[[-3.75 -1.73  0.13  2.23 -0.01 -5.76  1.31 -0.85  0.76 -0.84 -2.41  3.75
   1.65 -0.01]
 [-0.98  0.55 -0.98 -0.98 -0.26 -1.25 -2.15 -0.64 -1.12 -1.74  0.10  3.98
  -0.13  0.59]
 [-1.12  5.58  3.88 -1.98  2.41 -3.51 -3.73  0.63 -0.66  1.69 -1.30  3.83
  -4.65  1.26]
 [-2.17  0.61 -0.96 -0.84 -0.62 -1.21 -3.25 -1.14  0.01 -1.18  0.19  4.56
  -0.57  0.82]
 [-2.17  0.15 -1.01 -0.77 -0.23 -1.96 -2.30 -0.35 -0.85 -0.05 -0.13  4.99
  -1.69 -0.35]
 [-2.09  0.70 -0.31 -1.36  1.12 -1.95 -2.91 -1.06 -0.92 -0.60  0.41  4.06
  -0.92  0.06]
 [-1.44  0.85 -0.84  0.01 -0.19 -2.33 -2.93 -0.95 -0.89 -0.70  0.27  3.56
  -1.93  1.10]
 [-1.76  3.47 -4.77  2.94  0.01 -1.51 -1.38  0.27  4.42  3.21 -0.60 -0.02
  -1.95  0.79]
 [-0.77  1.56 -1.60  2.11 -6.16 -1.08 -2.06  0.87 -0.97 -0.64 -1.90  5.55
  -4.74  1.01]
 [-2.72  1.01 -0.42  0.14  0.07 -1.26 -2.71 -0.26 -0.46 -0.24 -0.22  4.13
  -1.68  1.08]
 [-1.35 -1.27 -0.11  2.47 -1.53 -3.96 -2.20 -3.34  0.56 -6.59  0.72 -1.79
  -3.10  6.24]
 [-1.87  1.22 -1.23 -0.27  0.44 -1.34 -2.16 -0.44 -0.42 -0.19  0.32  4.70
  -0.71  0.70]
 [-1.78  1.24 -1.73 -0.24 -0.08 -1.55 -2.92 -0.45 -0.96 -0.33  0.08  3.65
  -1.39  0.41]
 [-1.86  0.66 -1.22 -0.74 -0.52 -1.72 -2.61 -0.72  0.18 -0.85 -0.72  3.68
  -0.53  0.80]]
The entry just right of 2.47 -> -1.53
The entry just left of -0.08 is -0.24
The entry just right of -1.23 -> -0.27
Report the maximum.
Answer: 6.24
Report the entry just right of 0.14.
Answer: 0.07
The entry just left of 3.21 is 4.42

5229,4300,4792,6220,3746,5211,2782,5495,8631,6022,6493,2894,3891,2502,5645,4445
3455,3086,1785,6382,2536,3070,3744,3761,3376,3963,3580,2537,4982,4643,2432,5752
3796,6537,6873,3798,5077,6391,6966,4029,3931,3251,5875,4242,3155,2875,5763,4538
3279,4791,5859,1399,2080,1760,2425,7143,5828,4449,7779,5333,3849,4829,4677,3687
The top-right entry -> 4445
Report the first entry of the largest entry's row.
5229
The entry just left of 6022: 8631
Report the 2nd entry in reading order.
4300
Report the 3rd largest entry.
7143
The entry in the bottom-right corner: 3687
Report the entry directly above the smallest entry.
3798
Report the entry just right of 3251.
5875
Report the entry just left of the smallest entry.
5859
The entry directly below 3070 is 6391
Report the smallest entry.
1399
Report the entry just right of the smallest entry.
2080
Report the entry just right of 3279.
4791
The fourth entry, reading row by row -> 6220
Report the entry directly above 1785.
4792
Report the entry just left of 4449.
5828
The entry just right of 2536 -> 3070
Report the 2nd entry on the diagonal from the top-right corner.
2432
Report the largest entry in the last column.
5752
The third-last entry, reading row by row -> 4829
Report the second-last entry, reading row by row.
4677
Report the fifth entry, reading row by row.
3746
Report the entry just left of 4029.
6966
The entry just left of 6391: 5077
The entry just left of 3761 is 3744
Report the 2nd entry on the main diagonal.
3086
The entry directly above 4643 -> 2502
The entry just right of 6382: 2536
The entry directly below 5875 is 7779

array([[ 0.5,  0.4,  0.2, -0.6,  1.5],
       [ 2.0, -0.5,  0.0, -0.7, -0.4],
       [ 0.7,  1.6, -0.7, -0.8,  0.7],
       [-0.7,  2.3,  0.0, -1.3,  1.4],
       [-1.6,  2.7, -0.8,  0.5,  0.7],
       [-0.2,  0.9,  0.7, -0.3, -1.0],
       [ 0.1,  1.9, -0.4,  0.3,  1.6],
       [ 1.6, -1.0,  0.5, -0.2, -1.2],
       [ 0.3, -0.2,  1.9,  0.7,  0.8],
       [-1.2,  1.8,  0.1,  0.9,  0.7],
       [-1.1,  1.6,  1.2, -1.2,  0.9],
       [-1.4,  1.0,  0.3,  1.6, -0.2],
       [-0.9,  0.8,  2.1,  0.6,  1.7],
       [-0.9,  1.1, -0.5,  1.2, -0.8],
       [-1.9,  2.3,  0.9, -0.2,  0.4],
       [ 1.1, -0.1,  0.5, -1.4,  1.1]])
The entry in the bottom-left corner: 1.1
The largest entry in the first column is 2.0
The third entry on the main diagonal: -0.7
Report the last entry, reading row by row.
1.1
The top-left entry: 0.5
The first entry of the smallest entry's row -> -1.9
Report the entry in the top-right corner.
1.5
Report the largest entry in the last column.
1.7
Report the entry directly above the largest entry.
2.3
The entry just right of the largest entry: -0.8
Report the entry just right of the smallest entry.
2.3
The smallest entry in the first row: -0.6
Report the maximum.
2.7
The top entry of the column that holds the largest entry -> 0.4
The 3rd entry from the end, reading row by row: 0.5
The second entry on the main diagonal -> -0.5
Report the last entry in the row that holds the largest entry.
0.7
Report the entry directly above the smallest entry.
-0.9
Report the third entry in reading order.
0.2
The entry directly below 1.7: -0.8
The entry directly below -1.6 is -0.2
The entry directly above 1.0: 1.6
The first entry in the row that holds the largest entry -> -1.6
The smallest entry in the last row -> -1.4
The entry directly above -1.1 -> -1.2
Report the bottom entry of the column that holds the largest entry.
-0.1
Report the smallest entry in the last column.
-1.2
